Each path below is one point turned by a fixed rotation once a step. After each direction that follows a path, write how fast that rotation turns it, in degrees each step (0 if it stays still).
Each turn is a multiple of 5 degrees from 10 to 175, or 0.
Each row of a path follows its step; steps can be skipped.
path 1
step 1: [ -5 -23  -3  -5  20 -20   9 -18  18 -24  -2  29 -12 -19   6 -49   4 -11
  13   7 -18  11 -19  -4  -6 -12 -16  -9   0  -1 -28  22  -1  21   9  24
  -2  -6  23  -3   6  -5   2   0  14   0  17 -12 -14  -3]
step 2: [-25 -17   2  -3  16  -3 -12  22   3  -9   0  18  -5 -24  10 -21  13  24
   8  23 -24  19   9 -11  21 -20 -17 -15 -13  29   1  23  -5   4 -20   8
  -8  22  -2 -26 -17 -22  24 -17   1  -2 -11  -3  -7   9]
step 3: [  7   7  -7 -25   6   5  22   4   2  -3  -3  -2  24 -17   9 -12 -25   2
 -29  -5 -37   5   3  -7  33 -15 -12  -9 -12  -1  -4  10  10 -21 -28  15
  11  27 -19  -4 -23   9  11 -10  12  16   3  24   6  17]
step 4: [-19   5   7 -25  12 -11  -7 -32 -18  -9  22  -3   3  22 -14  -6 -10  -6
 -28   7  -1  15   8  15  25 -13  13 -26   7 -14  -3 -12 -14 -21 -31  19
  13   0  13  -6 -24   5 -19  15  22   8   0  17 -20  14]
step 6: [  4 -20  16  17  14  -8  -7  -8  -7   7   7  11 -11   6 -19   0  -7   0
 -26   5 -12 -13 -12  -4  -1  -3  -8  -5  44  -1 -25 -21  33 -12   5  12
 -37   4  -6  10   9  10   9 -31  16  16  26 -17   4  -8]
step 7: [ -2  -4  23  -5  -7  -2 -23 -10   2  -2   3  14 -36  -4  12   0   3   3
 -23   0 -11   4  11   0  -1  -1 -42  -8  35   6 -35   3   0   4   4  -8
  -1 -22   5   7  -1  15  11 -21  15  -2 -43 -17   8   5]
step 8: [ -3 -25  15  -6 -22  14  20 -18  27   4  -5  -8  -8 -12   0  -7  26 -23
  -8  -5 -19  -5  -9  -2 -11  -6 -21  -8  -5  15 -38  34  11  -3 -40 -16
   5  -4  -2 -12  -5  17   7   4  -9   0 -19 -17   9  -3]
step 11: [-32  -5   9 -19  21 -17   3  -4  -7  15  10   4  18  -7 -12 -27 -16   2
   3  -9  -2  22  16   7   1   6  -2 -21  11 -21   5   4  40  11 -26 -16
   0  35   5 -17  18  -3   3 -15 -12  26  -1  13  -8  -5]
step 12: [ -4   6  -2   6 -10   0 -28 -21   4  27  21   8   1 -22  10 -20   0  19
  -1  17  -4  17   5   3  23  27   0  -6  28  -8   4 -12  24 -25  -6  16
  26  18   0   2 -12  30   3 -12   8  19  -7  16 -26 -17]
step 13: [ 11  -3   8  -2   1   6 -26 -33 -14   8  22  -3   7  17 -10  10 -29  -8
 -12  16 -10  -8 -19 -12   8  24 -13  11   8  27   9  10   8 -13 -30  11
 -12   4  19   7 -18  26  26   4  -1  -2 -13  -3  -7 -30]
Speeds:
[  2   8  -5  -4  -3   3   3   3  -5  -3   6   2  -7   5   1   3  -4  -1
   1   9   2 -11  -5  -6  -1   4  -3  -4   0   0  -1   0   6   8   0   4
  -1   2  -8   8  -7   1   1  -5  -2   2   1   5  -1   5]	110
[  6   4   5  -3  -4   9   6   2   0  -1   2  -5   5   8  -2  -9  -6  -2
  -2   0  -3  -1  -4  -3   2  -1  -1   1  -7  -4  -5   6   3   1   0   2
  -4   4   6  -1   8   1  -1  -2   1  -2   6  -3   5 -12]	145
[-1  4 -2 -2  1 -4 -1 -2  0 -1 -5 -5  3  6  3 -6 -2 -3 -2 -2 -1  7  6  1
  8  7  9 -2 -2  7 -1 -5 -3  2 -2  8 -3 10 -6  2  3 -2  4 -1 -4  4 -3  7
 -9 -2]	45
[-4 11 -2 10 -5 -6 -1 -9  5 -1  0  2  2  2 -9  0 -4  3  3  1  2  8 -7  1
  5  2  1  2  6  0  3  1  4  3  2  2 -5 -3 -1  0  0  5 -5 -6 -2  3 -4 -3
  9 -1]	55
[ -5   5  12   5 -12   5  -3   2   0   1  -1  -1  -8  -2   4  -2   1   6
  -5   5   1   7  -1  -2  -1   0   2  -1  -3   0   4  -6   0   4   3  -4
   4   0  -2  -1  -4  -7   2   0  10  -5  -2   5  -2  -3]	145
